50 stands for zero in the data rows.
Here are some points, one per row:
(72 45 62 45 54 53 49 73 49 44 53 53 35 38 38 62 67 63 68 30 34 57 54 54 57 63
 78 56 83 36 38 49)
(42 39 53 71 44 22 36 35 50 99 24 75 44 62 67 51 79 76 84 70 63 48 40 6 25 65
 35 69 64 37 37 47)
(20 24 38 47 66 70 39 59 48 36 51 41 84 56 66 52 56 56 30 68 80 68 75 38 76 40
 47 39 80 40 74 32)
(45 35 35 62 20 76 58 39 25 51 52 63 40 18 35 35 44 42 79 46 48 61 56 40 28 34
 66 39 64 81 49 28)
(67 49 49 37 29 72 37 47 53 37 64 21 35 76 53 77 47 29 68 53 47 68 8 56 39 41
 55 0 76 47 61 63)
(40 17 47 49 64 52 65 50 42 46 48 51 58 71 65 42 19 45 65 48 35 58 47 55 64 37
 44 45 42 62 36 62)
(46 29 64 53 56 60 47 43 87 44 74 41 53 25 51 67 43 52 64 52 49 57 54 51 40 47
 56 39 71 59 39 52)
(62 77 42 89 40 32 53 55 40 71 42 53 40 27 40 15 59 53 36 68 32 38 62 39 51 71
 76 67 66 2 39 51)
(53 62 70 62 53 82 62 42 91 48 62 41 39 74 44 41 19 45 77 55 31 56 43 57 80 51
 48 79 16 62 24 65)
(50 39 40 44 34 60 61 36 56 57 70 46 31 56 25 36 78 53 76 59 42 33 65 53 65 78
 38 57 41 58 28 31)
(29 31 60 62 48 61 87 34 32 51 38 58 63 43 45 46 23 63 13 34 55 50 43 64 61 63
 56 51 52 25 75 57)
(54 18 29 12 62 27 57 74 48 47 32 46 46 75 36 41 43 77 44 39 39 30 65 57 73 31
 15 31 81 44 70 61)
(68 43 83 62 79 47 39 69 48 51 50 32 39 52 45 32 57 28 69 29 43 47 37 68 62 27
 62 58 55 47 28 36)
(47 41 6 59 90 57 81 40 45 41 36 48 53 34 53 78 42 37 45 34 53 47 99 59 49 64
 31 40 64 29 63 50)
(79 45 47 67 61 28 51 71 82 42 64 59 70 57 33 61 50 56 64 49 62 55 49 61 43 63
 40 49 31 50 44 60)
(40 74 73 31 91 38 51 48 49 50 25 49 58 13 59 39 49 39 45 28 76 63 76 72 41 46
 48 35 41 70 60 27)
(53 31 50 64 67 82 62 50 35 42 42 52 53 47 60 51 53 51 45 17 55 32 47 61 63 54
 49 41 50 82 58 47)
(62 65 14 91 44 46 60 44 51 57 77 73 48 51 47 14 54 60 55 82 43 39 74 39 49 81
 70 45 30 40 32 26)
(72 20 73 76 54 52 62 46 57 59 60 62 46 9 40 47 29 55 36 55 43 54 36 13 53 82
 44 75 16 26 47 33)
(29 49 29 46 91 47 89 70 42 57 39 44 50 66 48 73 42 72 38 55 61 51 45 46 46 46
 56 46 24 77 49 6)
(60 36 49 55 25 70 61 67 46 55 43 48 53 79 26 28 63 44 46 41 76 51 49 36 47 55
 82 40 57 66 47 72)
(74 49 89 57 36 46 31 30 33 31 35 25 67 99 89 65 81 49 48 63 36 50 37 59 61 44
 26 3 46 85 69 74)
(35 52 42 35 73 87 45 80 83 71 59 68 12 14 28 27 50 35 35 41 45 64 63 65 86 70
 75 49 6 28 10 63)
(54 57 38 38 22 50 62 58 99 63 75 26 33 32 36 64 75 20 55 29 53 66 41 65 83 55
 66 65 23 26 62 41)
(45 23 47 80 25 70 43 68 37 49 71 58 35 31 52 90 71 32 32 40 34 49 21 85 47 23
 44 43 61 58 35 53)
(61 66 67 29 32 54 69 54 44 75 39 44 31 53 61 21 50 49 64 39 39 51 39 45 70 46
 58 46 63 46 6 45)
(42 40 57 65 50 18 25 17 46 61 69 37 69 15 60 28 79 83 28 53 58 57 39 57 37 48
 45 54 48 46 40 35)
(50 69 87 76 68 42 48 44 66 69 73 72 58 44 36 32 46 71 23 71 22 38 57 23 65 86
 50 33 52 27 50 44)
(19 60 9 91 89 57 48 49 25 67 55 56 21 70 71 28 39 42 32 54 78 53 53 59 28 86
 39 41 39 45 65 58)
(40 49 42 41 61 26 75 60 42 52 16 45 72 62 54 41 58 15 52 62 70 63 60 56 37 88
 66 64 64 25 55 47)
(31 37 74 33 46 42 53 61 39 57 4 41 47 90 71 46 29 63 19 48 61 54 56 41 9 57
 25 43 74 67 72 35)
(56 46 66 35 77 74 48 61 63 63 52 76 14 62 41 55 74 34 60 60 25 73 42 59 67 39
 68 50 32 45 40 64)
(56 78 58 44 83 59 56 46 16 45 28 52 68 53 49 57 50 65 49 38 66 57 62 60 30 28
 37 45 70 67 40 60)
(44 41 70 45 47 47 66 50 37 39 45 38 34 60 24 71 71 65 40 59 43 59 40 90 52 80
 68 57 43 63 51 60)
(55 25 52 49 54 47 46 72 78 37 50 62 57 75 66 47 73 32 46 28 30 51 38 42 43 35
 66 77 29 46 48 59)
(64 66 88 57 64 58 74 23 35 54 33 44 43 21 59 47 54 55 50 99 48 14 43 27 44 48
 40 89 56 23 72 37)
(56 83 60 65 35 46 26 42 27 75 56 73 41 46 61 56 32 99 69 55 59 28 57 20 43 35
 55 60 39 25 81 31)
(31 59 50 19 51 43 61 50 33 37 51 53 45 15 36 50 58 34 68 29 67 53 46 38 72 38
 29 51 49 64 47 80)
(30 41 30 56 61 43 37 37 82 72 15 48 60 50 36 69 31 48 37 35 74 18 56 51 34 63
 28 56 33 38 38 49)
(35 36 18 66 64 28 90 47 34 66 19 50 42 39 41 60 27 52 39 48 64 65 65 48 57 32
 38 43 31 36 50 43)
(47 76 50 58 46 51 32 65 59 35 46 21 58 55 46 78 65 54 45 65 53 18 28 60 45 7
 54 36 54 89 51 73)
(37 54 58 59 57 48 74 71 18 44 57 62 72 56 41 45 29 16 6 47 82 64 56 55 58 58
 12 62 81 54 63 31)
(51 45 46 4 34 45 31 55 80 48 90 62 16 66 37 75 34 37 23 44 46 45 54 47 55 64
 86 78 38 51 12 41)
(71 26 80 54 56 58 22 45 59 68 75 29 44 69 55 39 50 48 30 34 60 48 53 43 63 49
 67 53 20 60 41 62)
(43 26 51 48 62 62 28 43 43 47 70 39 49 78 37 64 45 42 49 99 42 59 59 52 60 44
 54 30 51 40 36 29)
(48 24 66 25 35 46 42 74 78 43 89 61 6 32 9 10 76 26 34 58 43 68 64 68 60 42
 69 52 35 65 45 40)
(40 92 54 57 35 39 68 54 44 54 68 68 59 43 53 40 20 60 58 75 99 39 49 53 65 64
 41 59 62 62 62 47)
(56 57 18 48 67 45 43 42 42 80 53 34 72 1 56 37 48 43 54 81 35 45 33 42 62 59
 45 44 41 73 60 48)
(13 58 41 60 55 66 36 55 21 30 78 36 55 68 58 41 63 39 63 14 62 40 74 53 49 52
 44 70 44 39 55 58)
(58 63 25 29 78 53 36 39 40 36 24 38 74 54 37 84 47 53 33 64 68 35 51 44 14 51
 49 45 72 52 58 70)
(41 11 45 56 40 47 64 60 72 36 42 54 82 35 46 31 40 51 80 53 56 53 53 55 20 21
 44 54 23 20 54 41)
(63 53 35 49 45 36 20 23 34 46 23 79 51 17 78 43 52 60 50 93 39 34 59 36 38 79
 29 94 47 73 60 44)
(47 49 59 60 42 17 47 42 23 25 47 25 64 94 30 84 43 43 72 70 41 74 59 57 50 12
 50 74 23 77 63 83)
(61 54 16 56 18 60 14 78 59 39 32 51 59 66 54 66 36 44 70 46 45 50 29 63 78 69
 51 32 46 31 32 21)
(44 26 58 50 45 28 54 30 65 57 63 69 53 39 46 54 51 48 75 37 32 18 37 29 54 88
 74 44 71 40 62 34)
(9 55 38 44 38 62 38 59 82 65 20 55 75 32 61 46 11 36 13 53 76 52 86 62 41 40
 26 75 78 43 72 58)
(37 48 55 59 34 5 73 52 43 40 46 84 40 42 90 40 55 62 40 96 78 19 54 47 55 39
 55 45 47 33 41 59)
(52 49 32 43 37 40 55 70 61 37 50 21 52 29 66 49 35 58 55 65 41 75 32 47 36 57
 38 37 65 99 73 85)
(49 75 57 27 62 14 53 34 36 63 88 71 47 46 51 65 42 32 58 17 28 49 46 40 64 54
 68 28 18 58 34 60)
(44 58 5 44 85 62 84 27 83 68 51 73 75 81 60 26 42 50 36 29 60 59 53 62 31 30
 55 65 78 76 75 56)
(39 70 75 72 51 38 0 62 43 50 37 69 42 45 19 41 22 39 69 43 23 69 46 65 71 59
 74 63 68 77 32 31)
(37 75 45 33 87 86 66 68 55 23 58 54 56 49 70 60 37 57 50 50 65 56 43 45 20 44
 37 58 62 57 47 50)
(62 45 73 86 30 52 45 45 50 20 39 39 57 43 59 85 76 50 71 24 38 38 42 28 32 34
 18 25 84 87 64 95)
(58 54 45 54 30 58 38 39 70 5 16 25 50 56 50 65 72 62 37 15 53 62 46 29 93 35
 62 35 41 85 57 61)
(76 61 30 51 29 36 54 33 51 56 78 57 30 53 57 59 60 46 33 46 27 86 54 40 68 52
 48 81 68 39 31 19)
(78 85 69 70 48 29 17 44 49 5 27 10 58 93 52 54 75 39 72 62 17 39 22 33 24 3
 29 3 62 53 80 82)
(43 98 47 53 47 19 54 42 38 68 66 60 75 51 65 34 76 80 48 43 22 13 26 19 40 63
 34 75 43 35 68 10)
(52 73 79 65 31 52 57 50 49 68 58 47 63 19 82 72 63 69 71 49 45 56 69 58 63 62
 68 61 58 15 47 63)
(59 56 30 65 30 56 51 24 49 57 56 54 48 67 34 43 58 62 44 64 44 32 30 61 49 43
 55 90 91 27 35 54)
(35 56 48 23 41 56 28 25 55 65 45 76 53 55 40 43 63 56 78 63 51 62 41 47 78 29
 44 30 56 24 52 41)
(77 24 54 0 17 82 24 67 13 59 39 50 56 55 49 56 67 35 50 47 43 42 48 63 68 49
 65 55 0 69 49 66)
(77 54 79 39 33 75 52 53 60 44 72 60 59 72 33 70 58 36 51 32 66 70 43 50 45 38
 43 23 22 54 33 47)
(54 56 72 25 25 59 53 57 89 63 77 49 34 64 52 46 55 59 88 49 35 42 77 73 37 69
 53 56 52 56 63 43)
(62 40 42 37 50 50 51 58 3 57 66 26 62 47 48 46 19 55 29 22 57 44 62 45 20 40
 37 48 76 56 58 76)
(59 76 40 55 14 47 53 29 53 43 29 59 32 48 56 36 37 55 36 29 52 47 57 50 33 39
 43 37 10 26 66 27)
(77 32 42 43 79 29 21 40 70 36 68 52 8 29 64 30 32 52 70 35 66 51 28 52 63 54
 67 65 53 19 47 39)
(40 48 46 13 45 67 51 52 31 20 45 36 51 44 41 39 51 59 51 36 40 74 30 59 19 68
 37 46 26 0 49 71)
(44 65 49 28 28 48 68 36 44 22 24 32 77 59 67 40 38 50 30 56 40 35 51 46 28 35
 44 24 75 72 30 62)
(42 43 39 47 60 58 54 67 35 52 49 33 52 43 54 72 40 44 36 61 40 59 66 53 23 17
 61 31 47 55 64 41)
Along one direction, these points spread out more than along any other. Take the direction at right angles to it along which they spread out most. Go by this last direction. How far along it is each point below, from 0 to 99? 50 is the average, and the first point above lies past it. One standard deviation of the points above along it is 16.
(77 24 54 0 17 82 24 67 13 59 39 50 56 55 49 56 67 35 50 47 43 42 48 63 68 49
 65 55 0 69 49 66) 78
(64 66 88 57 64 58 74 23 35 54 33 44 43 21 59 47 54 55 50 99 48 14 43 27 44 48
 40 89 56 23 72 37) 25
(31 59 50 19 51 43 61 50 33 37 51 53 45 15 36 50 58 34 68 29 67 53 46 38 72 38
 29 51 49 64 47 80) 55
(50 69 87 76 68 42 48 44 66 69 73 72 58 44 36 32 46 71 23 71 22 38 57 23 65 86
 50 33 52 27 50 44) 37
(44 58 5 44 85 62 84 27 83 68 51 73 75 81 60 26 42 50 36 29 60 59 53 62 31 30
 55 65 78 76 75 56) 33
(56 83 60 65 35 46 26 42 27 75 56 73 41 46 61 56 32 99 69 55 59 28 57 20 43 35
 55 60 39 25 81 31) 30
(58 63 25 29 78 53 36 39 40 36 24 38 74 54 37 84 47 53 33 64 68 35 51 44 14 51
 49 45 72 52 58 70) 37
(44 65 49 28 28 48 68 36 44 22 24 32 77 59 67 40 38 50 30 56 40 35 51 46 28 35
 44 24 75 72 30 62) 46
(47 41 6 59 90 57 81 40 45 41 36 48 53 34 53 78 42 37 45 34 53 47 99 59 49 64
 31 40 64 29 63 50) 29
(47 49 59 60 42 17 47 42 23 25 47 25 64 94 30 84 43 43 72 70 41 74 59 57 50 12
 50 74 23 77 63 83) 66
(54 56 72 25 25 59 53 57 89 63 77 49 34 64 52 46 55 59 88 49 35 42 77 73 37 69
 53 56 52 56 63 43) 64
(77 32 42 43 79 29 21 40 70 36 68 52 8 29 64 30 32 52 70 35 66 51 28 52 63 54
 67 65 53 19 47 39) 54
